In the data rows, 128 means zero.
Here are some points:
[130 132 135 146 154 118  86  97 167 131 103  91 142 132 144 131 138  72  94 104 135 128 153 157]
[105  93 110 132  77 100  72 127 183 152 198 215 126 233 208  95 166  97 162 155 171 149  64 189]
[178 129 157 102 148  99 165 242  54 139 145  73 151 116 111 147  47 112  89 120 117 122 178 137]
[132 139 124 175  96 113 108 105 104 143 123 133 108 131 201 116 124 148 101 133 166  98 113  52]
[133 146 182  92 139 135 204 155  53 137 139  69  97  48  39 171 119 137 114 101  62  79 143 165]
[178 147 184  44 121 187 180 171   0  77  59   0 201   8  51 188 101 129  40 125  62 101 224 175]
[112 149  77 145 115 106  91  58 201 143 130 169 128 150 209 123 143 125 140 135 153  92 117  93]
[ 95 133  77 117 132  80  56 102 173 175 195 204  79 191 255 188 136  99 173 135 104 131 121 160]
[247 165 171  48 158 166 255 214   0  62  36   0 185   5   0 183 101 118  28 103  72  84 235 131]
[154 165 132 178 135 168 127 140 117 123 104  89 147 113 124 139 114 116 117 158 111 171 136 180]
[153 169 143 100 118  92 156 153  58 135  73  61 127  84 134 142 108 141  81 113 126 109 162  86]
[177 110 146  98 138 138 168 174  81 114 104  74 175  59  54 113 111 133  52 125 164 150 170 141]
[115 107 103 149 139 123 135 150 138 134  96 165  96 123 118  69 133 172 144 143 176 115 119  90]
[ 94 134  84 190 110  94 117  49 188 164 178 201 148 153 203  75 131 146 232 142 183 134  64 104]
[109 155 165 175 108 186  86  87 188 123  97 216 131 180 140  92 136  92 144 101 127 153  86 161]
[144 139  92  88 114 106 102  93 147 125  90 118 165 105 142 156 133 141 126 142 168  50 163  95]
[161 155 198  41 192 198 178 193  66 150  98  31 200  20   7 130  69 111 100 136 163  94 200 138]
[150  41 158  75 180 132 173 184  40 104 132   0 172  68   2 173 141 127  58 158  86 107 184 193]
[ 91 124  67 197 128 126  77  94 179  78  90 169 103 151 174  93 129 162 116 128 135 153 134 108]
[170  89 100 117 126 107  93 116 152 105 131 168 124 128 116  81 128 117 137 112 145 142 106  92]
[106 154 123 184 113 132  95 113 143  86 138 136  97 136 171  94 110 112 173 139 143 126 105  75]
[ 79 163 117 165  65  78  43  99 202 164 174 220  98 201 246 106 125 106 212 101 182 105  92 139]
[127 122 141 156 110 130  94  66 143 102 116 171 121 109 112 105 146 158 133 181 153 148 105 139]
[163 114 129 135 184 159 196 154 123  92  86  70 184  90  41 112 121 160 114 140 143 179 138 119]
[ 93 219 171  88 147 138 151  75 154 153 116 186 154 133 141  70 102 139 160  94 185 104 133  70]
[161 118 144 135 146 141 175 152 111 112 139  70 178  41  77 109 115 145 111 138 160 148 145 121]
[172 165 192  60 188 150 228 228  13 110 101   3 183  22   0 148  94 126  85 112 104 115 208 152]
[236  92 220  29 164 227 224 183   0  78  14   0 220   0   0 157 140 113   0 164  98  82 223 167]
[ 90 114  87 157 131 105 121 107 179 144 207 255 120 201 231 163 113 164 212 157 125 147  71 179]
[136 120 184  91 153 126 172 177  70 130 178 108 147 100 103 169  83 122 111 140  88 131 133 190]
[205  87 149  95 155 134 170 203  29  89  65   0 157  82   9 192 128 138   0 153 104 122 221 169]
[ 79 107  68 155 121 121  27  65 160 102 195 185 124 198 222 133 116  89 184 111 146 132 105 135]
[227 141 213  58 143 158 151 159  60  68  73   0 144  34  12 173  95  89  24 144  68 111 203 183]
[137  86 157  96 152 112  88 146 101  93  65   1 158 103 117 158  94  74  52  99 116 116 217 183]
[120  37 104 130 150 177 105 134 131 105 149  76 126 102  94 121 164 111 123 176 104 122 129 164]
[ 72 126  97 179 128  95 105 145 183 152 117 197  62 145 122  54 135 162 186  95 174 125 122  57]
[247  65 228   0 163 207 233 229   0  94  24   0 195   0   0 178 140 106   0 154  50  60 255 211]
[ 79 117  93 183 143 101 100  24 193 166 137 184 105 128 174  94 174 187 171 115 163 161 103 111]
[253 172 232   0 255 156 255 255   0 171  65   0 204   0   0 251 139 113   0 128  20 117 255 184]
[122 167  73 167  91 130  82  99 177 138 118 191  76 179 216 146 139 105 162 113 112 172  89  96]
[211 141 228  94 191 179 255 242   7  66  46   0 216   5   0 125  91 157  35 120  94 168 192 137]
[171 106 155  72 189 137 226 199  19 103  62   0 146  48  14 161 112 155  34 143  56 126 207 173]
[183 137 200  41 161  98 180 221  82 138 121  40 183  95  18 175 125 117  62 103 122  99 184 153]
[192 165 248  49 117 112 252 240   0 124  98   0 195  79  62 174 103  96  38 134  74  73 161 184]
[110  84  96  87 166 124  94 146  80 115 179 104 116 136 115 172 136 126 148 142 119 147 143 171]
[124 150 128 162 158 137 178 161  71 114 149 100  72  91 107 186 127 159 103 111  67 162 131  99]
[158 128 118  89 173 158 227 220  47 148 116 103  68  76  44 178 189 121  88  96  57 112 178  77]
[ 69 207 131 104 135  82  99  72 183 155 105 213 150 144 190 104 107 163 187 107 194  96 125  94]
[165  95 145 112 134 119 151 185 127 140 155 124 113 148 114 118 151 122 126 142 128 127 105 143]
[ 87 130  81 193 136 105  18  31 219 154 119 175 122 189 246 128 143 117 153 111 151 149 115 144]
[ 46 126  73 191  70  86   0   0 182 141 196 217 127 204 255 125 134 153 241 141 186 129  74 122]
[ 54 109  36 145  89 150   0  16 255 150 141 255  97 255 254 121 157 100 206 133 124 153  67 163]
[ 64  76  63 135 104 115  47  37 190 156 165 255  59 191 215 102 152 112 203 119 148 124  90 125]
[101 109  49 161 117 125  75 111 172 110 169 175 115 186 145  81 106 104 182 146 141 149  89 107]
Then 10 other points, each followed by its number:
[131  91 179 174 128 181 127 163  94 102 132  72 110 115  72 127 148  99  86 153 131 139 129 190] 0
[166 121 128 158 139 134 145 148 128 112 131 130 131 114  89  90 140 149  95 125 160 153 102 100] 1
[112  79 103 138  91 108 125  69 189 124 191 216 103 214 200 104 155 120 190 118 117 155  77 167] 2
[189  64 117  11 163 201 237 151  47 117  51   2 146   0   0 167 190 126  29 157  65  66 204 146] 3
[155 113 109 144  90 127 151 128 136 162 139 151 100 140 154 105 156 129 154 140 117 139  97  97] 4
[145 108  91 133 117 195 128 175 142 113 153 148 101 109 122 142 111  93 155 163  76 141 117 113] 5
[200  71 191  56 174 185 162 169   9  48 103   0 114  40   0 176 128  77  15 126  46 112 225 181] 6
[127 105 135  96 101 161 114 150  94 152 145 133 100 127 141 149 150 112 131 128  90 107 127 161] 7
[141  95 127 126 119  98 131 205 115 149 155 157 145 164 138 136 102 108 113 118 150 119 105 128] 8
[133 186 161  97 140 166 176 121  86 143  96 151 119 114  91 125  84 117 146  75  82 114 132  94] 9
Which three of these numbered points are nearest to each point below, ignoring the direction in which the first points spread most? Their numbers follow each, nearest first.
[126  81 107  73 129 178 158  74 108 129  81  87 135  82  59 130 196 150 113 165  92  82 140 123] > 3 4 7
[ 93 123 105 179 116 109 102 136 165 120 119 207 100 137 121  60 131 166 156 121 162 135 110 100] > 1 4 8
[107  71  48 106 129 150 112  33 197 146 156 211 115 134 176 128 169 146 170 167 146 116 109  98] > 3 4 7
[ 39  98  39 209 100  30   0  95 255 188 242 255  95 255 255 104  81 123 255 129 221 156  30 110] > 8 1 4
[116 142  99 121 101  73 125 176 203 169 200 233 114 182 169 146 147 125 163 119 157 117  59 119] > 8 4 2
[190 101  88  84 160 202 168 179  49  88 113  66 128  40  46 127 110 121 128 175  88 140 166 127] > 5 4 7
[200 138 131  83 139 174 184 153  81 113  62 121 137  82  61 125 174  85  87 134  73 123 157 105] > 4 5 1
[144 109 123 123  70 152 104 149 131 131 163 145  83 142 174 149 125  79 155 124  86  95 107 154] > 7 5 4
[ 47 111 102 190 105  67  41  15 223 126 152 255 105 213 223 110 159 150 201 100 142 174  68 181] > 2 7 0
[106  25  66 122 173 111  83  88 158 101 170 102 142 169 165 160 170 114 125 189 129 138 136 184] > 6 2 0
[151 119 115  92 149 118  87 102 114 101 154  99 138 160 154 159 136 130  89 154 109 157 157 165] > 6 7 2
[111  94 100 122 139 151 167 197 126 123 146  96  43  84  72 146 132 112 127 102  65 101 129  97] > 5 4 7
[234  80 170  21 174 184 241 150  19 124  70   0 194   0   0 179 177 130  14 167  93  77 216 173] > 3 4 7
[149 109 137 131 141 129  70 112 115 112  81  83 153 103 152 145 158 109  73 120 112 132 165 170] > 6 7 0
[ 67  86  81 230  63 108  19  83 240 138 198 230  61 225 209  95 158  88 204 156 177 148  40 129] > 0 7 4
[107  81 121 103 101 134  90 141 132 114 154 156  77 165 182 147 144  95 141 115 110 100 129 140] > 7 6 2
[215  80 140  39 176 191 230 252   0  76 143   0 177   0   0 173 126 127  60 175  79 102 218 131] > 5 4 7
[138 158 179 157 129  85 175 178 103 130 141 161 122 152 137 146 108 140  75 113 159 118 118 130] > 8 1 4
[122 134 124 106 106 154  87  84 112 122 117 122 136 123 176 183 138 124 152 135 142 126 130 147] > 7 6 4
[ 64 137  48 205  42  86  34  61 219 166 164 255  34 255 255  79 147 143 198 103 173 122  50  20] > 4 1 8
[156  81 184 163 149 156 166 206  90 106 139  38 118  91  69 132 113  87  73 157 118 163 123 184] > 0 1 8
[158 135 177  78  99 150 182 195  45  93 128  72 122  81 114 157  98 117 116  97  75  85 158 162] > 7 2 4
[121 131 120 101 128 101 159 140 104 150  99 115 147 130 101 117 145 149 133 112 109 113 123 111] > 4 1 7
[  0 115   9 255  68  74   0   0 255 186 218 255  79 255 255  46 135 140 255 127 255 218   0  52] > 1 4 0
[151 115  84 128 122 149 109  53 125 131  77 127  94 144 131 137 169 128 100 151  76 110 129 110] > 3 4 6
[134 157 112 193 128 136  44 115 134 114 103 164  51 152 176 124 127  81 144 104  71 139 137 128] > 6 7 5
[168 187 205  43 179 192 216 172  20 120  55  28 195  41   0 121  58 100 105  86  61  86 193 140] > 9 7 4
[187 137 231 137 164 190 193 233  48 104  98   0 154   9  15 152 133  44   0 135  78 131 152 184] > 0 1 7
[212 132 185  51 148 108 192 234  25 142 116   0 193  43  54 170  89 130  16 154 145  92 208 200] > 8 7 4
[245 204 218   5 236 174 255 238   0 105  55   0 199   0   0 207  76 112  25  68  49 118 223 169] > 9 7 4
[ 40 144  91 203 119  68   1  59 207 155 177 251 118 250 255 124 102 150 200 138 200 165  78 146] > 8 7 0
[128 201 162  79 150 185 205 172  68 120  62  86 172  75  50 142 108  95 135  71  59 102 158 127] > 9 7 4
[109 143  93 108  88  91 119 169 198 181 177 188 144 191 147 118 144 141 196 127 159 117  81 127] > 8 4 7
[118 205 190  86 132 154 161 117 103 147 100 154 149  66 126 111 114 141 131  81 133  97 146  89] > 9 4 1
[103 156 172 112 156 101 202 134 115 115 108  29 197 131 100 161 124 184 108 121  99 138 150 190] > 2 4 1
[150 107 158  61 112 150 160 184  49 109 119  68 107 102 109 140 124 109 147 109 102  70 143 138] > 7 4 2
[ 81 192 160  79 152 101 108  85 142 140  84 182 122 113 142  94 109 154 166  77 170 102 143  88] > 9 1 4
[154 153 164  97 121 106 152 150  91 159 145 120 192 195 158 171 125  93  84 158 128  91 123 177] > 8 7 2
[ 49 148  80 216 133 114  95  68 236 119 175 243 134 228 178  97 134 192 255 133 191 217  46  90] > 1 4 2
[217 123 172  97 107 175 185 215  40 105  58  85 106  79  64 136 149 110  52 108  84 127 167 121] > 4 7 1
[152 197 204 128 176 151 205 219  62 109  84  79 141  81  45 131  48 155  89  54  86 117 174  99] > 9 1 8
[148  63 133 104 190 143 148 153  88  99 170  20 160  60  66 166 121 117  90 197 100 123 186 183] > 6 0 7
[126  82  98 134 133  79 136 160 132  93 111 134 109 116  98  75 132 184 142 146 192 133 150  72] > 1 4 8
[ 67 208 135 159 144 107 114 123 185 162 120 194 124 169 145 121 115 149 225  56 172 115  93  89] > 9 1 8
[188 121 157  81 174 147 223 216  19  88  29   0 169   7   0 101 123 170  32 145 129 126 236  96] > 1 4 3
[188 120 142 142 122 128 142 201  96  83  98  49 162  89  44 118 109 125  35 160 128 163 180 138] > 1 0 4
[173 104 137  84 152 134 185 190  80 129 132  51 132  48  43 114 123 118 119 143  84 118 157 137] > 4 5 7
[ 95  35  91 150 130 158  83  84 139 124 172 119 119 164 138 144 174 114 168 164 100 141 101 181] > 6 0 7
[106 118  91 113 126 117  21  52 163 120 146 174 134 192 178 134 150  97 158 125 129 135 112 177] > 6 7 2
[ 82 194 179  76 157 132 135  96 146 111 122 177 123 104 152 113  91 140 169 101 176 111 145  90] > 9 1 4
[ 92 146 203 210  96 179  68  47 213  90 126 210 121 149 177  80 102  82 149 118 154 143  68 173] > 0 1 6
[171 229 255  21 205 171 249 161   5 129  57  37 193   0   0 122  82 165  70  75 122  91 209 113] > 9 1 4
[109 144 127 110 105 132  92 105 133 146 140 145 102 150 166 140 147 153 145 149 112 135  97 148] > 7 4 2
[110  92 123 128 154 135 180 150 123 167 146 174  36 117 104 142 171 112 113 113  71 137  96  61] > 4 7 5
[116 140  78 109 150  97  72 123 157 161 203 147 120 166 246 197 135 127 159 131 124 102 151 148] > 7 8 2
[155  56 146  95 165 168 162 115  97 107 155  66 158  65  57 153 147 121  87 187 107 110 168 180] > 6 2 0
[ 71  92  56 195 123  84  78 138 182 124 175 211 102 132 173  56  93 160 189 150 185 179 103  86] > 1 8 4
[149 140 107 129 134 130  81  97 152 105  93 133 101 133 130  88 142 103 157 124 102 181 135 151] > 6 4 1
[189 111 167 101 198 128 191 175 125 144 108  35 151  67   0  99 137 107 104 135 142 149 191 133] > 1 4 0
[150 208 206  85 178 175 194 113  44 139  69  73 161  49  15 139  89  95 106  71  74  96 188 151] > 9 7 4
[149 120 121 132 170 141 192 189  74 151 147 117  65  84  80 131 137 114 116 108  73 146 146  67] > 4 5 1
[162 143 156 119 160 172 200 163  65  77  89  53 165  80  23 129 111 152 114 118  96 155 145  94] > 1 4 9
